Each named move below is a turn or a mirror, shown by a few rows before and after it. Which moves, in which order, take the first row of each later pair to the second? The first pair is answered.
move Buzos:
[-1.17 -2.69 -1.66  0.32 -0.07 -0.92  1.09 -0.25 -0.08  1.32 -2.83 -1.54
 -1.04  0.26  0.22  1.71 -0.62 -1.70  1.05] -> [ 1.27  1.07 -0.25  1.75  1.35 -0.11  1.38  1.17  0.73 -0.69  2.60  0.95
 -0.37 -1.89  0.20 -2.16  0.31  2.02  1.46]
[ 1.04 -0.22 -2.04 -1.34 -0.86  0.17  2.03 -2.11  0.86  0.43 -0.69  0.17
  1.81 -0.76  0.21 -0.33  1.63  0.52  1.81] -> [ 0.92 -0.15 -2.03 -1.36 -0.73  0.10  1.99 -1.96  0.71  0.43 -0.49  0.13
  2.03 -0.73  0.31 -0.43  1.61  0.65  1.95]
[ 0.07 -0.27  2.09  0.66 -0.30 -0.05 -0.50 -2.49  0.51  1.50  1.00  0.24
  1.11 -0.32  1.76  2.09  0.60  0.52 -0.48] -> [ 0.00 -0.25  2.06  0.97 -0.06 -0.07 -0.61 -2.35  0.62  1.39  1.17  0.37
  1.10 -0.43  1.84  2.17  0.65  0.67 -0.46]
move vebar:
[-0.02  0.46 -2.61  2.80  0.82 -1.34  0.19 -0.67 -0.39 -0.37 -0.35 -1.80
 -1.77 -2.89 -1.19  0.20 -1.05 -0.44 -0.04] -> [ 0.09 -0.35 -2.20  1.34  1.15 -1.02 -0.86 -1.37 -1.46 -1.02  0.98 -0.86
  0.29 -3.67 -0.57 -0.20 -0.78 -0.71  2.12]
[-0.56  1.48  1.87 -0.38 -0.28 -0.76 -0.98 -0.81  0.75  0.31  2.00 -0.04
  2.26  0.71  1.71  1.85  1.87 -0.98 -1.44] -> [-0.98  1.42  1.74  0.22 -0.44 -0.97 -0.61 -0.61  0.92  0.69  0.86 -0.68
  1.52  1.22  1.35  2.29  1.66 -1.27 -2.23]
[ 0.01 -1.04 -0.58 -1.23 -0.25  0.63 -0.41  1.23 -0.70 -1.80 -0.46  1.32
  0.59 -0.16 -1.59 -2.14 -0.61  0.44  1.39] -> [-0.69 -0.88 -1.17 -0.34 -0.41  0.34  0.33  1.59 -0.08 -1.30 -2.20  0.39
 -1.24  0.78 -2.05 -1.04 -0.96  0.18 -0.56]
[ 0.19 -2.03  0.77 -0.49  0.62  1.74 -0.44 -1.21 -0.09  0.41 -3.17  0.30
  1.44 -0.27  0.52 -0.63 -0.11 -2.39  2.91] -> [ 1.19  0.18  0.07  2.36  1.01  1.16  1.74 -0.02  1.79  1.33 -3.80 -0.71
 -1.46  0.37 -0.29 -0.49 -0.30 -0.81  0.01]
move Pek:
[-0.25 -0.86  0.24 -1.25  0.21 -0.48 -1.29 -0.59 -0.57  1.30 -1.79  0.62
  0.31  0.49  0.40  0.42 -0.69 -0.64  0.44] -> [ 0.07 -0.96 -0.10 -1.19  0.43 -0.30 -0.88 -0.68 -0.71  1.37 -1.64  0.53
  0.71  0.22  0.62  0.34 -0.59 -0.84  1.16]
[-1.39 -0.35 -0.78 -0.30 -0.13 -0.43  0.66  0.10 -1.03  1.60 -2.39 -0.67
  0.11 -0.48 -1.94 -0.27  0.37  0.45  1.68] -> [-0.50  0.36  0.24  0.79  0.03 -0.65  0.55 -1.46 -0.17  2.75 -1.43 -0.66
  0.52 -0.52 -0.53  1.40  1.56  0.18  1.28]
[ 1.33  0.34 -1.20  2.68  0.77 -0.78  2.54  0.62  1.01  1.60 -1.13 -1.27
 -2.28  0.43 -0.40  0.57  0.73  0.14 -0.94] -> [ 0.37  0.69 -0.84  2.21  0.43 -0.90  1.94  0.99  1.18  1.34 -1.61 -1.16
 -2.68  1.33 -0.66  0.79  0.16  0.19 -2.27]

Between the rows of a pair lie two moves.
[ 1.58  1.26  0.13  2.19  0.12 -0.32  0.67 -1.85  2.19  1.77 -0.21 -0.61
 -1.81 -0.84  0.97 -0.06  0.23  0.58 -1.70] -> [ 1.63 -0.40  0.99  0.01  0.11  0.09 -1.00 -2.94  0.63  0.75  1.66  0.60
  1.37 -2.06  1.65 -0.78  0.73 -0.06  1.84] : Buzos then vebar
[-0.47  1.12  0.47 -0.22 -0.04  0.35 -0.69  0.49  0.08 -2.01  0.97  0.87
 -0.59 -0.41 -0.55 -1.34  0.50  1.39 -0.22] -> [-1.00  1.14  0.29  0.05 -0.34 -0.05 -0.34  0.69  0.41 -1.60 -0.22  0.28
 -1.70  0.36 -0.74 -0.51  0.15  1.21 -1.45] : vebar then vebar
[-0.99  0.09  0.46 -0.41 -0.38  0.00 -0.67  0.42  0.04 -0.32 -0.35  0.12
 -0.20  0.54  0.18  0.62 -0.34  0.11 -1.11] -> [ 0.08 -0.50 -0.79  0.23  0.09  0.31  0.72  0.53 -0.07 -0.27 -0.72 -0.30
 -0.67  0.09 -0.42 -0.39 -0.68  0.42  0.54] : Pek then vebar
[ 0.42  0.37 -0.06 -0.57  0.34  0.32  0.21  0.57  0.71 -0.37  0.71 -0.16
  0.56 -1.46 -0.11 -1.35 -0.05  0.27  1.35] -> [-0.06 -0.69 -0.45 -0.44  0.09 -0.16  0.12 -0.73  0.60  0.76 -0.78 -1.15
  0.56 -1.03  0.51  0.35  0.19 -0.84  1.37] : vebar then Pek
[-0.58  0.25 -0.02 -1.20  0.28  0.39 -0.41  1.10  0.27 -1.68  0.09  1.07
  0.10 -0.04 -0.80 -0.91 -0.29  0.02 -0.25] -> [-0.45 -1.07 -0.59 -0.95 -0.08  0.09  0.17 -0.28  0.28 -0.29 -1.69 -0.21
 -0.39  0.51 -0.29  1.06  0.12 -1.26  0.15] : Pek then vebar
[ 0.67  0.10  0.56  1.22  0.20 -0.87  0.52 -0.33  0.52  0.29  0.49 -1.06
  0.72  0.91 -0.32 -0.12 -0.47 -0.05 -0.65] -> [ 0.47 -0.10  0.67  0.34  0.23 -0.34  0.07  0.20  0.11 -0.70  0.96 -0.15
  1.20  0.45 -0.72 -1.12 -0.98  0.21  0.22] : Pek then vebar
[-1.42 -0.08 -0.58  0.00 -0.91  2.08 -0.17  2.95 -1.74 -2.00  0.12  1.60
  1.73 -0.87 -1.25 -1.71 -2.14 -0.60  2.66] -> [-0.07  1.59 -0.66  1.88 -0.26  2.10  1.20  3.67 -0.79 -1.73  0.65  1.41
  0.19 -1.11 -1.48 -2.35 -1.76  0.71  1.65] : vebar then vebar
[ 0.28  1.00 -0.84  1.32 -0.18  1.15  0.72  2.61  3.15  0.55  0.29  0.70
 -2.44  1.82 -1.84 -0.42 -0.38  0.19 -3.58] -> [-1.44 -3.56 -0.75 -2.74 -0.90  1.39 -1.72  0.06  0.46  0.46 -0.63  0.68
  1.61  1.50 -0.56  1.18 -0.16 -3.38  1.18] : vebar then Buzos
[ 0.77  0.78 -1.07  2.15  0.30  0.64  2.11  0.69  0.53  0.42 -0.62 -1.13
 -2.61 -0.08 -1.39 -0.96 -0.95  1.43 -0.64] -> [ 1.04 -0.54 -0.19  0.02  0.33  1.45  0.44 -0.35 -0.82 -0.69  1.69  0.25
  0.79 -1.48 -0.33 -2.11 -0.15  1.14  3.36] : Buzos then vebar
[-1.88 -0.12 -0.66 -0.82 -0.95  0.36 -0.06  0.95  0.11 -0.51 -2.35 -0.08
 -1.87  1.55 -0.59  0.08 -1.18 -1.19 -1.88] -> [ 1.92  0.94 -0.91  1.01  0.67  0.91  1.55  0.72  0.32 -0.95  1.50  0.76
 -0.58 -1.02  0.01 -2.71  0.41  1.15  1.40] : Buzos then Pek
[-1.73 -0.63 -0.06  0.39  0.07 -0.52  0.40 -1.36  0.08  1.11 -1.69 -2.47
 -1.41  1.34  0.29  1.95 -0.87 -0.91 -1.91] -> [ 0.69  1.15 -0.30  0.97  1.35  0.59  1.24  0.62  0.06 -1.14  1.91 -0.52
 -1.01 -0.80 -0.62 -3.14 -0.98  1.99  0.46] : Pek then Buzos
[-0.60 -0.51  1.39  0.27  0.66 -0.31 -1.78 -0.74 -1.90 -0.70  4.02  0.19
  3.33 -2.10 -1.51 -3.27  1.28  2.55  1.26] -> [-2.22 -0.23  1.95 -0.82  0.08 -0.22 -2.78  0.26 -2.00 -1.56  3.24  0.62
  2.61 -1.25 -2.13 -3.27  0.16  2.53 -0.50] : Pek then Pek
[-0.45 -1.33 -1.85  0.51  0.05  0.06  0.18  0.56 -1.13  0.31 -1.87 -1.17
 -0.70  0.63 -0.99  0.62 -0.50 -1.44  0.39] -> [-0.03 -1.48 -1.44 -0.24  0.26  0.41 -0.47  0.17 -2.16 -0.18 -0.03 -0.24
  0.82 -0.38 -0.38 -0.26 -0.03 -1.38  2.30] : vebar then vebar
[ 1.11 -0.17 -0.99  0.49  0.53  0.67  1.33  0.57 -0.27  0.12  0.18  0.17
 -0.16 -0.66 -0.13 -2.36  0.10  0.90  0.87] -> [ 0.68 -1.03  0.30  0.19 -0.17  0.01  0.08 -1.51 -0.19  1.49  0.05 -0.34
  1.17 -0.09  1.43  0.69  0.97 -0.83  0.53] : vebar then Pek
[ 2.87  2.60  0.65  1.83  1.61  0.24  2.49 -1.07  2.71  1.97  3.31 -0.56
 -0.14  0.10  0.57  1.02  1.14  1.33 -2.21] -> [-0.19  0.99  1.10 -4.08  0.64  1.45 -1.02  1.11  0.01 -2.11  3.75  2.20
  2.40 -0.20 -1.00 -2.11 -1.20  0.82  0.02] : Pek then vebar
[ 0.83 -3.24 -0.47 -1.19  1.05  0.91  0.81 -0.32 -1.62 -1.25  1.24  0.53
 -0.21 -0.85  0.12 -2.79 -0.09 -0.37  3.44] -> [ 2.11 -1.09 -0.96  1.49  1.65  0.47  2.65  0.45 -0.11 -0.68  1.40 -0.01
 -2.47 -0.67 -0.31 -3.44  0.06  1.18  1.40] : vebar then vebar
[-1.20 -0.27  0.22 -1.36 -1.48  0.53 -1.23 -0.92  0.12  1.63 -2.56 -0.33
 -0.01  1.12  0.15  2.71  0.08 -1.33 -1.73] -> [ 1.39  1.18 -0.69 -0.76  0.13  1.83  0.24  1.33  0.05 -0.78  0.94  1.76
  0.26 -1.45 -1.08 -2.94 -0.09  1.70  1.43] : Pek then Buzos
[-1.62 -1.15  0.28 -0.27 -1.43 -0.31 -0.78  0.10 -0.90  1.80 -3.20 -0.87
 -0.31  0.93 -1.19  1.08  0.33 -0.31  0.06] -> [-1.93 -0.70  1.23 -1.73 -1.36  0.14 -2.22  0.35 -1.51  0.42 -1.48  0.55
  1.09  0.30 -1.27  0.01  0.10  0.14  0.75] : Buzos then vebar
[-0.44 -0.21  0.87 -0.71 -1.14 -0.41 -1.60  0.88  0.98 -0.82  0.01  0.63
 -0.27  0.61  0.40  1.79 -0.46  0.61 -3.12] -> [-0.60 -1.34  0.62 -0.92 -1.43 -0.54 -1.58 -0.10  0.65 -0.25 -1.03 -0.08
 -0.02  0.70  0.70  2.68 -0.34 -0.26 -2.23] : vebar then Buzos
[ 0.32 -0.43 -0.56 -1.33  0.74  0.46 -0.31 -0.64 -0.70 -0.81  0.60  0.02
  1.76 -1.53  1.64 -0.40  1.61  0.03  1.77] -> [ 1.24  1.33 -0.93  0.67  1.10  0.41  1.21  0.11  0.64 -0.36  0.87 -0.56
 -0.21 -1.24  1.26 -0.79  1.71  1.41 -0.10] : vebar then vebar
[-0.46 -0.02 -0.79  2.12  1.30 -1.77  0.69  0.10 -1.92  0.32 -0.90  0.11
 -0.99 -0.20 -0.78  0.55  0.63 -0.37  0.28] -> [-0.55 -0.68 -0.44  0.77  1.22 -1.53 -0.30 -0.03 -2.60 -0.42 -0.02  0.95
  0.70 -0.62 -0.55  0.21  0.67 -0.54  1.68] : Buzos then vebar
[-1.98 -1.84  0.31 -3.04 -1.19 -0.27 -1.51  0.04 -0.59  0.03 -1.34  0.88
  1.76 -0.29  0.06  0.85 -0.80 -1.92  0.27] -> [-2.36 -0.08  0.08 -1.93 -1.30 -0.62 -0.96  1.30  0.52  0.00 -2.01  0.65
 -0.53  0.73 -0.75  1.08 -1.56 -0.92 -2.93] : Buzos then vebar
[ 1.08  0.58 -0.68 -0.47 -0.24 -0.07  0.48  0.76  1.37  0.09  0.49 -0.41
 -0.67  0.12 -0.22 -2.03  0.63  1.86  0.34] -> [ 0.12 -0.39 -0.35 -0.59 -0.96 -0.59  0.09 -0.50  1.58  1.55 -1.32 -1.32
 -0.65  1.31  0.58  0.62  0.97  0.22 -0.55] : Pek then Buzos
[-0.22  1.11  1.19  0.82  1.09 -1.41 -0.07  0.54  0.19 -1.04  1.77  0.78
  0.18  2.02 -0.79  0.00 -1.12  0.45 -2.24] -> [-1.19 -0.67  1.23 -0.73  0.63 -1.46 -1.03 -0.35 -0.80 -0.88  0.77  0.80
  1.48  2.13 -0.32  0.88 -1.30 -1.20 -0.75] : vebar then Buzos
[-0.97 -1.08 -0.26 -1.15 -1.14 -0.16  0.25  0.54  0.22 -0.29 -1.86 -0.45
 -0.82 -0.49  0.03  0.52 -0.49 -1.67  0.16] -> [ 0.13 -0.38 -0.74  0.71 -0.76 -0.29  1.50  0.40  1.14  0.39 -1.60 -0.84
 -1.84 -0.82  0.13  0.49 -0.03 -0.94 -0.22] : vebar then Buzos
[-3.18 -2.36 -1.26 -1.82 -1.23 -0.49 -0.64 -1.11 -1.38  0.70 -4.55 -1.15
 -0.86  1.74 -0.22  1.67 -1.68 -2.01 -0.94] -> [ 2.31  0.44 -2.65  3.64  1.21 -0.53  3.58 -1.15  0.52  1.78 -1.14 -1.51
 -2.31 -0.50  0.22 -1.07  0.83  1.38  0.83] : Pek then vebar
[-2.30  1.55  1.50  0.38 -0.26  1.64 -0.58 -0.53  1.77  0.77 -0.47  0.79
 -0.39  0.59 -0.62  3.24 -0.76 -0.31 -1.90] -> [-1.66  1.72  0.72 -0.46  0.31  2.52 -0.37  1.50  1.04 -1.41  0.78  2.08
 -0.06 -0.66 -2.40 -0.79 -1.64  1.04  0.19] : vebar then Pek
[-0.02 -1.06 -2.93 -1.16 -1.10  1.08  0.74  0.47 -0.28  0.59 -1.07 -1.20
  0.32  0.38 -0.40  0.81 -1.00  1.74  0.78] -> [ 1.10  0.91 -1.25  0.10 -0.65  1.06  0.39 -0.29  0.63  0.67  1.77 -0.52
  0.95 -0.15  0.96  1.26  0.35  2.81 -0.29] : Buzos then Pek
[-0.89 -1.01 -0.46 -0.36 -0.03 -0.31  0.97  0.32  0.20  0.77 -2.37 -1.96
 -0.97  0.36  0.55  1.14 -0.61 -1.28 -1.59] -> [ 1.92 -0.22 -0.78  1.21  1.26  0.46  2.40  0.35  0.46  0.40  0.49 -1.28
 -0.38 -1.53  0.76 -1.50  0.45  0.36  0.95] : Pek then vebar
[ 1.61  1.19 -0.61  1.58  0.59 -1.23 -1.15 -1.93  0.67  1.84  0.35  0.01
 -0.77  0.34  1.14  3.70  0.00 -0.25 -0.50] -> [ 0.06  2.35 -0.89 -0.20  0.52 -0.43 -1.69  1.65  0.20 -1.07  0.31  1.86
 -1.97  0.30 -1.71 -0.05 -2.27  1.51 -1.49] : Pek then Buzos
[ 3.00  0.68 -2.06  2.29  1.26 -0.42  2.36 -0.09  0.56  0.74  0.15 -0.33
 -0.50 -1.57  0.98 -1.90  1.17  1.46  2.25] -> [ 1.00 -0.36 -2.74  1.93  0.46 -0.84  2.43  0.03  0.76  1.62 -3.39 -1.61
 -2.40  0.15  0.37  0.14  0.10  0.07 -0.10] : vebar then vebar
[ 0.73 -1.02 -1.11 -1.27  0.55  0.20 -0.51 -0.24 -0.89 -0.59  0.05  1.19
  1.80 -1.31 -0.25 -2.55 -0.09  0.07  3.44] -> [-2.15  0.75  1.02 -2.30 -0.58 -0.26 -2.66  0.52 -0.13 -1.26 -0.37  2.15
  1.03  0.52 -0.58 -0.53 -1.23  0.08 -1.53] : Pek then Pek
[ 1.08  1.11  0.04  2.82  0.03 -0.50  1.52 -1.15  1.37  1.56  0.17 -1.16
 -0.97  0.70  0.53  1.85  0.98  0.35 -1.90] -> [ 0.79  1.19  0.28 -0.13  0.31  0.86 -0.04  0.78 -0.31 -1.84  2.82  1.46
  1.23 -0.98 -0.86 -2.57 -0.11  1.41  1.23] : Pek then vebar
[-1.43  0.20 -1.63 -1.05  0.14  1.67  2.67  1.72  1.01 -2.48 -1.85  0.18
 -3.12  2.11 -1.02 -2.19 -0.94  2.16  0.68] -> [-2.33 -1.28 -1.44 -2.76 -0.09  1.76  1.63  1.27  0.26 -2.76 -2.45  0.32
 -2.06  2.28 -1.07 -1.51 -1.19  0.84  1.55] : vebar then vebar
[ 1.94  1.73  1.67  2.64  0.21 -0.63 -1.43 -0.21  0.16  0.23  2.71  0.08
 -1.25 -0.66  1.75  0.28  1.37  2.82 -0.18] -> [-1.58 -2.12 -0.61 -0.41 -1.29 -0.64 -1.69  0.71 -1.35  0.20 -3.38 -1.57
 -2.81  1.31 -0.37  1.16 -1.41 -0.01 -0.68] : Buzos then Pek
[-0.59 -0.24  1.41 -1.28  1.26  0.03  0.22  0.44 -0.16  0.61 -1.83 -0.57
 -0.66  3.66 -0.69  1.18 -2.20  0.86 -2.39] -> [-0.67 -1.22  2.00 -3.26  1.25  0.43 -1.17 -0.24 -1.23 -0.16 -0.14  0.57
  2.10  2.70  0.11  0.42 -1.97  0.28  0.19] : vebar then vebar
[ 0.59  1.53 -0.59  0.94  0.37  0.07  1.76 -0.61  1.27 -0.50 -0.29 -1.86
 -0.55 -0.15  0.63  0.23  0.33  0.09 -2.43] -> [ 0.69  0.44 -0.44 -1.41  0.37  0.76  0.40 -0.24 -0.29 -2.16  1.25 -0.50
  1.63 -1.35  0.25 -1.96  0.10  0.01  0.67] : Pek then vebar
[-0.03 -0.28  0.15 -0.52  0.30  0.32  0.26  0.21 -0.26  0.02 -0.61  0.52
  0.89 -0.29 -0.47  0.73 -1.86  0.28  0.78] -> [ 0.17 -0.03  0.39  0.50  0.43  0.06  0.69 -0.37  0.11  0.78 -0.75  0.21
  0.36 -0.18  0.02  1.50 -1.62  0.31  0.05] : Pek then vebar
[ 2.13  0.11  2.60  1.11  1.20 -1.44  0.33 -0.64 -1.16  1.00  0.55  0.54
  1.18 -0.71  0.55 -0.26  1.55 -1.34  0.87] -> [-0.49 -0.88  1.92 -0.64  0.04 -1.44 -0.30  0.47 -1.64  0.29 -2.77  0.02
 -0.17  0.87 -0.90  0.42 -0.28 -2.39 -0.73] : vebar then Pek
[-0.79 -0.32 -0.58  0.84  1.26 -0.40  0.53  0.07  0.26 -0.47 -0.88  0.01
 -0.53  0.49 -0.85 -0.55 -0.20  2.20  0.92] -> [-1.26  0.45  0.53  0.82  1.09 -0.58 -0.21  0.03  0.51 -0.14 -0.85  0.02
 -0.61  0.94 -0.65  0.44 -0.15  2.08 -0.52] : Pek then Pek
[ 0.14  0.95  1.10 -0.72 -0.27  1.02 -0.53  0.70 -0.82 -1.63  0.12  0.63
  1.98 -1.02 -0.40 -1.18 -1.20 -0.09  0.32] -> [ 1.21 -0.42 -0.73  0.57  0.28  0.77  1.43  0.04 -0.86 -0.29 -1.55 -0.74
  1.24 -1.03 -0.11 -0.79 -0.62 -0.64  1.84] : vebar then Pek
[ 0.15  0.59  0.65  1.40 -0.69  0.95  0.67 -0.64  1.17  1.96  0.52 -1.00
 -1.38  1.33  0.73  2.40 -0.44 -0.71 -0.65] -> [-0.07  0.07  1.41 -0.55 -0.84  1.42 -0.93 -0.91 -0.13  0.75  2.14  0.22
  1.18  0.49  1.08  1.55 -0.28 -1.07  1.73] : Buzos then vebar
[-1.63 -2.27 -0.27 -0.72 -1.35 -0.41 -0.41 -0.62 -0.71  1.10 -3.39 -1.36
 -0.83  0.93  0.24  1.43 -1.00 -1.78 -0.51] -> [-0.25 -2.32  0.42 -1.67 -0.65  0.45 -1.20 -1.23 -1.70 -0.33  0.47  0.44
  2.30 -0.98  1.03 -0.61  0.07 -1.09  2.96] : vebar then vebar
[ 0.47  3.27  0.34  2.90 -0.42  0.29 -0.23 -0.52  1.26 -1.17  0.07  0.07
 -2.37 -0.11  0.38 -0.52  1.17  1.96 -2.75] -> [ 2.13  1.89 -1.03  3.41  0.15  0.64  1.16 -0.95  0.72 -0.81  0.01 -0.27
 -1.88 -1.34  0.40 -1.88  1.75  2.12  0.50] : Pek then Pek
[ 0.47 -0.38  0.89 -1.16 -0.96 -0.09 -1.33 -0.29 -0.30  0.22 -0.12  0.25
  0.14  1.24 -0.11  1.24  0.77 -0.53 -1.00] -> [ 1.67 -1.16 -0.04 -0.50 -0.45  0.10 -0.21 -0.70 -0.59  0.53  0.20 -0.08
  0.50  0.34  0.11  0.54  1.24 -0.47  1.20] : Pek then Pek
[ 1.70 -0.72 -0.94 -0.37 -1.20  1.43 -2.24 -1.96  0.38 -0.39  1.71 -1.65
  1.22 -0.36  4.79  2.43  3.53 -2.88 -0.19] -> [ 1.01  3.03 -1.04  0.36 -1.23  1.94 -1.33  2.51  1.89 -2.65  1.53 -0.37
 -2.35  0.40  1.73 -0.94  1.29  0.42 -4.78] : Pek then vebar
[-1.62  1.32  0.53  2.70 -0.35 -0.12 -0.33 -0.24  1.14  3.06 -0.87 -0.90
 -4.44 -0.02  1.15  2.42  2.77  0.11 -4.46] -> [-2.31 -2.66  0.73 -0.74 -0.69  0.13 -2.49 -2.61 -1.52  2.91 -0.60 -0.57
  0.03 -0.95  2.58  3.27  3.48 -2.86  0.92] : vebar then Buzos
